In the rows, 128 means zero.
Families of rows that turns and mirrors carry onto each other, the same ones carrying the whole set onto itself: the rest of each named row's family, in list order
5 families of 6 rows
K722: [137 145 133 133 124 108 136 157 176 128  86 135 121 160 145]
K560: [126 136  98 149 115  98 132 121 143 123 140  98 111 166 127]
K873: [138 120 106 160 128 122 146 120 142 154 141  97 120 141 153]
K189: [121 126 109 139 140 118 124 114 183 138 112 150 167 147 129]
K921: [134 148 109 103 115 167 148 141 115 155  85 127 146 135 121]
K721: [109 125 121 131 116 132 125 107 133 135 161 121 111 142  84]
K947: [128 132 171 102 139 132 125 144 157 137 106 135 166 149 146]
K63: [112 119 111 144 144 111 126  91 161 147 140 122 155 142 122]
K970: [118 147 120 122 140 146 138 162 119 119 120 149 132 114 167]
K305: [121 102 122 145 154  95 109 100 151 129 129 129 147 137 130]
K354: [113 124 125 119 111 166 111 121 143 147 144 127 107 119  93]
K819: [126 120 112 143 136 128 160 108 141 147 144 154 155 150 104]
K746: [118 148 122  87 119 129 140 159 104 127  99 151 109 127 141]
K418: [131 127 163 121 137 145 144 166 152 164 104 141 133 153 141]
K397: [129 137 141 127 110 129 138 123 120 103 164 117 114 142 103]
K88: [136 140 121  97 117 116 143 154 109 109 117 140 131 137 171]
K939: [130 107 140  95 136 132 115 121 127 165  76 133 135 120 131]
K213: [122 107 134 127 120 126 113 106 128 139 136 121 117 147  74]
K216: [120 150 148 110 142 119 126 160 153 133  80 138 136 142 156]
K935: [149 131 126 142 118 100 141 114 151 127 126  88 136 160 148]
K962: [135 125  91 141 115 100 116 117 121 109 120 101 111 150 119]
K402: [121 135 119 111 113 139 141 146 116 124 129 161  86 113 125]
K370: [115 135 142  87 129 154 125 132 131 170  82 133 134 117 128]
K435: [123 131 125  92 124 126 124 147  97 114  94 159 117 126 115]
K568: [130 119 125 123 133 127 141  81 135 140 141 130 166 126 114]
K113: [122 150 120 154 122 154 130 136 140 116 149 105 124 146  94]
K406: [140 129  90 132 101 108 141 142 137 128 127 125  92 158 144]
K388: [125 133 116 112 128 160 123 106 156 164  88 131 146 104 121]
K883: [128 134 148 117 140 111 103 161 140 118  79 122 124 139 149]
K764: [132 133 141  78 104 164 127 129 111 150 109 114 137 126 123]

Same family as K216: K560, K721, K63, K746, K370
Same family as K819: K873, K921, K970, K418, K113
Same family as K402: K722, K189, K354, K406, K388
Same family as K935: K947, K397, K88, K568, K764

Families of rows that turns and mirrors carry onto each other, the same ones carrying the whole set onto itself: the rest of each named row's family, in list order
5 families of 6 rows
K745: [143 116 110 125 104 114 107 135 109 134 135 102 100 159 107 144 102 102
 139 171 117 142 115 132 140 152 108 173 101 134 158 126 137 150 115 159]
K961: [133 110 157 127 123 148 116 100 116 182 126 124 171 128 120 105 120 113
 131 137  98 110 131 156 116 116 109 115 142 137 138 103 101 136 138 136]
K110: [135 103 163 116 132 150 110 110 145 169 137 105 165 156 104 104 106 133
 135 143 111 113 128 148 112 114 118 125 129 132 146  83 119 139 141 143]
K925: [144 149 140 154  95 146 114 101 120 127 117 106  99 106 166 101 119 140
 120 112 135 154 133 148 125 107 156 120 143 121 128 131 129  87 109 109]
K220: [132 116 158 106 118 151 124 103 131 182 136 117 161 148 125 104 103 128
 134 137  90 108 140 143 108 120 111 129 133 133 149  97 105 141 145 142]
K187: [128 162 134 107 102 113 123  94 125 148 117 137 111 122 101 138  81  80
 117 115 174 135 122 115 139 112 133 160 116 145 100 149 130 113 105 172]
K323: [136 128 110 117  95 130 111 136  89 140 152 101 104 140 120 136 126 105
 155 171 142 140 115 124 122 154  95 169 102 155 134 129 146 152 112 150]
K679: [149 116 155 105 121 165 129  99 130 173 112 125 165 149 106 104 104 122
 137 130 107 118 134 153 112 106 118 123 137 138 147  90 102 127 115 148]
K689: [100 146 150 128  97 123 114 120 153 109  65 124  94 140 118  90 107 133
 122 166 138 120 121 103 116 124 134 107 110 135 127 128 118 139 147 137]
K555: [154 152 120 131 128  83 115 144 122 136 169 113 158 138 132  94 119  99
 126 131 156 135 119 129  89 105 150 110  98 122 119 105 158 145 136 143]
K915: [115 138 152 119 101 118 126 127 139  99  57 115  99 131 119  83 125 126
 125 151 161 135 118 100 116 117 142 110 106 132 132 104 122 146 128 142]
K647: [170 134 119 115 120 104 124 132 119 139 162 128 161 146 146 109 130  99
 126 108 158 138 125 139  88  93 151 125 107 139 107  96 142 126 134 132]
K733: [159 151 109 125 121  94 113 110 124 126 164 131 169 149 134 100 126 109
 127 111 156 143 119 137  94  99 153 101 100 134 131 105 130 148 128 134]
K817: [122 155 147  97 103 122 124  98 117 143 119 125 125 125  92 127  63  98
 102 122 162 119 125 134 146 116 140 166 109 118 107 142 139 113 103 176]
K82: [149 131 161 113 136 153 111 109 123 177 131 127 158 136 115  98  96 117
 137 143 113 110 142 150 116 118 100 129 122 133 145  76 109 132 142 152]
K774: [165 144 119 122 113  91 127 127 119 139 177 118 158 133 143 108 135  99
 128 102 151 146 118 123  86 110 144 108 113 143 122 112 137 146 143 138]
K40: [127 150 132 150  99 172 123  96 113 127 129  82  97 102 157 109 115 146
 117 110 138 153 137 131 133 118 161 126 135 111 132 132 139 113 127 114]
K420: [132 121 113 125 102 114 123 125  98 142 142  99 104 151 122 140 121 110
 146 173 128 155 112 109 129 146 100 172 105 147 155 139 146 160 125 153]
K922: [133 153 130 141  93 170 122 105 123 143 123 103  96 110 161 108 114 144
 110 101 121 150 135 152 125 118 153 117 141 129 120 148 128 102 130 112]
K470: [101 118 151 127  97 111 109 128 150 115  67 108  86 132 119  82 116 136
 111 163 135 121 122 113 125 133 140 119 118 118 136 115 133 141 138 127]
K433: [134 143 133 153  96 157 117 106 114 137 134  92 107 115 151 102 108 148
 108 122 112 152 126 160 128 119 155 119 142 111 145 152 153 108 113 112]
K467: [145 117 115 103  93 132 125 127  84 132 132 113  96 150 122 135 113 112
 126 163 130 153 114 133 136 152 101 173 101 142 161 134 158 158 120 144]
K2: [113 132 155 137  98 125 124 122 145 104  71 122  99 127 107  79 113 115
 123 164 140 129 109 103 114 121 132  91 125 128 141 119 142 137 143 120]
K285: [121 148 135 149  98 174 109  95 128 130 116 100 125 111 154 115 124 138
 102 119 109 162 139 151 133 116 162 120 137 134 126 142 135 112 127 111]
K710: [109 163 142  94  83 121 113  98 123 141 126 122 114 118  99 132  86  87
 121 125 171 123 132 108 138 131 138 166 117 139  99 135 136 117  91 164]
K346: [159 119 100 126 101 133 133 142  85 142 131  96  95 143 124 137 125  99
 149 161 123 156 120 120 126 144 110 168 112 136 157 121 142 149 106 150]
K159: [154 146 108 136 112  92 117 134 103 146 171 125 166 140 127 112 143  94
 132 120 145 131 116 134  91 123 147 108 114 132 108 112 127 152 138 133]
K664: [141 141 137 109  89 117 140  99 109 125 124 126 112 125 101 144  79  79
 119 111 169 134 113 120 141 113 142 169 124 126 103 141 129 100 102 163]
K407: [103 138 154 114  84 132 111 119 150  88  65 118 108 118 122  98 114 113
 106 159 132 129 124 106 120 125 139 111 104 145 125 126 127 139 139 137]
K459: [130 150 110 100  95 121 130  95 116 158 123 137 114 128  91 130  76  75
 117 120 157 116 133 116 134 113 143 167 123 119 104 139 138 114  95 159]

Same family as K459: K733, K82, K40, K467, K2
Same family as K774: K220, K187, K689, K420, K922
Same family as K679: K555, K915, K817, K433, K346
Same family as K664: K745, K110, K925, K647, K470

Families of rows that turns and mirrors carry onto each other, the same ones carrying the whole set onto itself: the rest of each named row's family, in list order
5 families of 4 rows
K46: [122 153 131 133 111 129 141 146 109 113 149 111  87 155 126 150 156 107
 167 113 127 140 115  88 109 122 130 100  73 128]
K600: [109 128 127  75 151 134 123 119 120 117 111 108 156 101 127 114 131 106
 150 168 123  84 103 116 143 110 107 129  89 141]
K891: [126 122 101 144 115 122 135 103 106 178 138  88 141 164 136  68 136 122
 156 125 127 121 142 139 139 127 128  95  86 128]
K582: [127 156 129 139 113 128 147 137 110 109 165 120 103 155 134 149 153 111
 181 125 123 136 110  87 112 126 119 100  73 105]
K321: [121 134 115  78 136 142 128 132 126 113 110 111 157  88 134 115 128  89
 156 170 135  99 104 112 124 112 104 142  86 142]
K717: [140 134 119 100 110 147 143 139  65 153 161 110 155 122 106 142 111  65
 121 134 148 126 129 112 125 110 119 126 164 126]
K657: [148 136 122  98 114 160 141 154  61 162 170 101 139 127  91 143 101  77
 131 127 155 142 127 120 129 109 116 130 138 134]
K646: [134 128  87 141 132 118 124 113 105 173 130  81 134 163 124  78 133 125
 156 126 132 113 141 155 142 127 103 113  90 132]
K89: [117 148 125 137 119 119 142 121 101 106 157 126  92 146 126 147 141  98
 187 115 116 139 106  86 110 123 118 101  75 116]
K344: [160 142 111  97 116 158 150 137  75 143 153 100 151 128 103 145 105  73
 129 116 157 145 131 118 138 107 116 122 154 117]
K894: [140 127 123 111 116 143 127 146  57 160 177 107 148 131 106 150 114  71
 124 125 148 133 132 120 126 111 111 127 153 120]
K966: [124 149 132 133 115 136 150 134 101 107 170 117 102 153 115 158 137 118
 178 113 126 143 107  79 119 122 123 100  85 114]
K622: [111 140 131 140 125 135 142 132 110 119 158 109 104 149 127 150 128 108
 179 106 129 159 100  80 110 120 135 109  75 127]
K80: [108 125 133  76 145 144 122 126 116 120 108 115 156  86 142 131 132  94
 146 162 132  99  98 116 135 102 111 128  87 139]
K374: [127 117 107 134 120 116 115 116 103 176 140  86 148 172 119  75 136 109
 158 129 112 115 150 139 143 111 117 111  77 138]
K599: [141 134 129 109 122 144 139 135  65 162 168 114 143 128 104 145 120  67
 132 117 152 139 138 122 143 111 120 124 162 134]
K848: [125 139 135  68 147 130 128 122 117 117 118 118 151  88 142 113 130  91
 147 156 129  94  86 107 141 110 114 126  85 142]
K253: [137 120  94 136 115 120 139 108 106 177 147  94 140 147 130  70 123 113
 156 123 119 112 146 155 158 121 122 113  87 122]
K505: [134 124  94 133 126 132 137 103 103 183 136  88 144 157 134  75 129 121
 157 137 136 118 134 157 151 122 116  97  84 121]
K58: [126 141 123  79 147 130 137 134 120 109 114 114 143 114 136 107 126  88
 138 179 116  84 101 116 132 110 104 139  97 134]

Same family as K600: K891, K717, K966
Same family as K894: K582, K80, K505
Same family as K622: K344, K374, K58

Families of rows that turns and mirrors carry onto each other, the same ones carrying the whole set onto itself: the rest of each named row's family, in list order
5 families of 8 rows
K529: [120 119 120 129 179  90 159 138 104 149 125 122 125 150 105 113]
K329: [111 109 124 129 154  85 169 127  95 134 122 145 115 139  96 110]
K963: [114 121 132 145 165 107 180 114  91 124 122 144 127 110 120 133]
K486: [109 149 114 202 130  94 121 151 113 132 111 117  94  93 135  76]
K868: [115 116 129 129 157  81 163 126 105 144 134 131 118 146  96 106]
K514: [112 109 101 202 130 110 110 153 141 117 114  91 118  94 122  94]
K120: [105 121 130 125 155 114 169 111  97 120 115 130 115 103 111 137]
K716: [119 106 128 143 168  91 174 135 104 143 125 145 132 139 106 119]
K561: [119 150  92 175 111 103  99 149  92 140 118 130 102  93 139 100]
K748: [115 107  93 175 116 132  94 154 107 126 114  95 120  99 122  99]
K736: [107 138 105 206 136  86 127 151 124 133 115 129 102  86 132  76]
K20: [106 125 131 137 172 113 142 103 139 128 107 136 117 122 133 154]
K766: [102 123 121 138 171 119 137  99 128 111 119 142 119 113 131 151]
K279: [118 142  93 174 110 103 101 150  93 131 123 116 101 101 156 102]
K155: [126 125  89 160 121 131  90 160 112 141 100 103 132 100 119 103]
K186: [101 116 130 127 161 121 172 110  94 122 131 131 115 104 113 118]
K828: [ 99 114 121 135 182 117 176 128  95 125 129 134 115 112 114 113]
K161: [117 129 129 146 174 112 146 104 111 130 113 146 126 120 133 158]
K667: [122 137 111 136 177  84 133 122 126 132 120 133 124 149 123 149]
K369: [114 117 135 149 176 115 138 100 121 111 111 146 127 116 131 147]
K754: [123 116 131 154 175  75 128 117 129 140 118 148 121 145 110 144]
K564: [113 111 101 191 147 115 117 161 145 130  98 102 132  93 114  81]
K839: [114 113 140 130 157 121 172 118  94 124 128 139 130 108 123 122]
K956: [112 115 126 140 170  83 140 121 135 142 115 150 116 159 120 127]
K978: [116 124 108 194 135 103 122 165 142 117  99 100 127  98 114  81]
K708: [116 122 119 142 171  80 128 113 140 132 122 141 123 153 116 139]
K96: [113  98 110 184 132 124 108 149 140 130 105 109 131  84 117  78]
K718: [102 130 111 143 180 110 150 114 115 107 124 146 115 109 134 150]
K688: [125 145 106 177 102  87  95 139 103 143 121 123 105  94 132  96]
K64: [123 112 137 133 155  83 164 136 102 153 137 140 122 138 103 118]
K458: [112 132 107 207 122  88 114 150 126 130 126 105  99 101 139  85]
K954: [116 131  99 182 106 111  98 149  93 139 127 109  99 107 138  90]
K477: [124 115 125 145 177  94 140 124 125 151 116 146 132 149 118 144]
K487: [113  98  99 195 147 107 114 163 132 130 103  89 118  96 115  86]
K103: [126 118 105 157 108 127  91 147 109 152 110 100 125  98 120  92]
K586: [126 114  89 167 125 124  87 155 106 131 101  92 128 114 128 102]
K135: [108 124 109 204 126  83 112 138 135 121 115 132 110  82 130  83]
K169: [118 113  90 165 120 127  92 170 122 128 100 108 125 103 116 104]
K252: [105 128 103 203 132  87 129 159 121 129 125 115  94  84 142  86]
K450: [112 141  99 172 115 119  90 156  95 142 112 126  95 101 136  99]

Same family as K586: K279, K369, K754, K839, K64, K487, K252
Same family as K103: K529, K828, K667, K96, K718, K688, K135
Same family as K766: K868, K561, K736, K155, K186, K564, K708
Same family as K477: K963, K514, K716, K748, K161, K458, K954

Families of rows that turns and mirrors carry onto each other, the same ones carrying the whole set onto itself: the rest of each named row's family, in list order
5 families of 8 rows
K677: [141  97 103 116  94 134 118 106 139]
K602: [144 108 154 111 129 133 122  92 137]
K790: [140 113 142 102 111 154 132 113 154]
K893: [123 165 115 139 116 133 149 159 125]
K712: [120 165 147 143 141 128 146 139 113]
K536: [118 154 102 139 114 144 144 156 120]
K815: [120 152 102 154 121 102 120 138 108]
K727: [152 102 105 112  87 132 129 119 137]
K949: [120 161 113 130 121 131 138 162 109]
K932: [107 163 140 145 132 136 136 145 117]
K751: [128 143  88 152 120 109 127 137 103]
K356: [130 106 156 117 124 149 125  92 131]
K302: [155  96 130 119 117 129 103  97 122]
K534: [111 160 106 144 111 129 133 156 122]
K68: [138 102 145 107 115 160 142 115 141]
K203: [134 152  96 146 117 102 135 145 113]
K469: [151  89 115 120 114 117 124  95 125]
K440: [145 104 135 108 104 162 119 119 140]
K698: [131 154 127 153 142  98 131 126 101]
K308: [113 159 142 143 141 145 144 139 107]
K451: [139 114 142 105 100 160 142 121 142]
K480: [126 156 127 141 142 105 125 137  90]
K152: [119 168 137 145 125 144 148 140 109]
K380: [144 102 153 114 122 150 113 100 128]
K964: [132 107 131 109 100 162 132 114 148]
K275: [156  97 127 123 111 110 118  92 118]
K71: [125 160 135 156 139 115 133 120  94]
K457: [117 164 138 133 140 129 136 148 100]
K865: [143  96 151 118 130 134 130  91 124]
K874: [127 155 101 137 123 107 126 152 100]
K608: [131 153 100 156 119 104 128 129  98]
K854: [123 147 127 155 147 109 128 119  92]
K991: [151  96 113 114 100 141 109 114 134]
K659: [145  94 108 110  96 143 135 119 142]
K319: [114 156 136 156 141 107 123 127 102]
K366: [153 100 122 114 116 113 114  93 135]
K233: [141  96 128 125 118 120 112  84 124]
K439: [147 104 110 106  99 134 124 115 151]
K168: [124 162 101 145 107 132 141 150 115]
K417: [145 109 164 116 125 139 131  95 122]

Same family as K659: K68, K469, K152, K71, K865, K608, K168
Same family as K874: K949, K302, K440, K480, K380, K457, K991
Same family as K815: K602, K790, K932, K534, K319, K366, K439
Same family as K356: K677, K893, K712, K203, K698, K964, K233

Families of rows that turns and mirrors carry onto each other, the same ones carrying the whole set onto itself: the rest of each named row's family, in list order
5 families of 8 rows
K579: [101 174 116 135 125 107 200 153]
K882: [ 96 156  89 127 126 141 171 183]
K648: [117 176 121 120 147  95 167 122]
K19: [129 177 114 104 140  98 172 121]
K51: [135 156  82 139 145 135 153 101]
K148: [139 167  59 142 125 154 158 146]
K780: [ 95 143  91 131 122 138 158 179]
K558: [133 190  96 157 120 120 168 116]
K251: [135 136  54 121 139 143 161 158]
K738: [107 160 125 130 116 109 196 153]
K139: [102 165 122 135 127 110 201 151]
K134: [126 158  69 127 128 122 134 105]
K858: [125 139 103 104 147 104 172 175]
K522: [101 166  78 116 130 129 170 185]
K91: [122 130  58 121 145 131 148 154]
K342: [126 125  61 129 149 136 151 157]
K547: [134 177 103 159 133 127 172 110]
K588: [139 185  91 155 118 116 176 114]
K389: [134 160  79 119 140 122 132 104]
K527: [ 92 157  90 126 133 141 164 181]
K513: [121 120  70 114 145 138 146 147]
K916: [135 186 100 147 105 112 172 113]
K546: [124 164  70 128 143 125 146 100]
K640: [125 134 112 105 130 108 177 168]
K820: [130 141 105 106 142 105 176 176]
K683: [133 170 118 106 141  97 172 121]
K575: [126 175  62 145 120 146 139 151]
K22: [136 174 114 107 124  95 171 117]
K571: [120 173  67 149 120 153 141 149]
K460: [111 166 126 144 116 112 191 152]
K992: [129 130  96 101 139 104 182 161]
K761: [ 87 150  89 138 119 132 167 181]
K6: [139 167 107 105 132  86 167 125]
K121: [135 192  98 149 106 127 171 123]
K137: [116 156  94 100 142 100 175 178]
K913: [ 95 175 121 132 138  99 182 150]
K775: [132 165  74 124 140 128 145  99]
K797: [112 177  63 142 109 150 143 146]
K904: [119 169  65 146 111 142 133 142]
K567: [119 123  69 125 134 133 144 158]

Same family as K640: K780, K738, K134, K916, K22, K904, K567
Same family as K522: K648, K51, K148, K251, K547, K137, K913
Same family as K460: K389, K513, K992, K761, K6, K121, K797

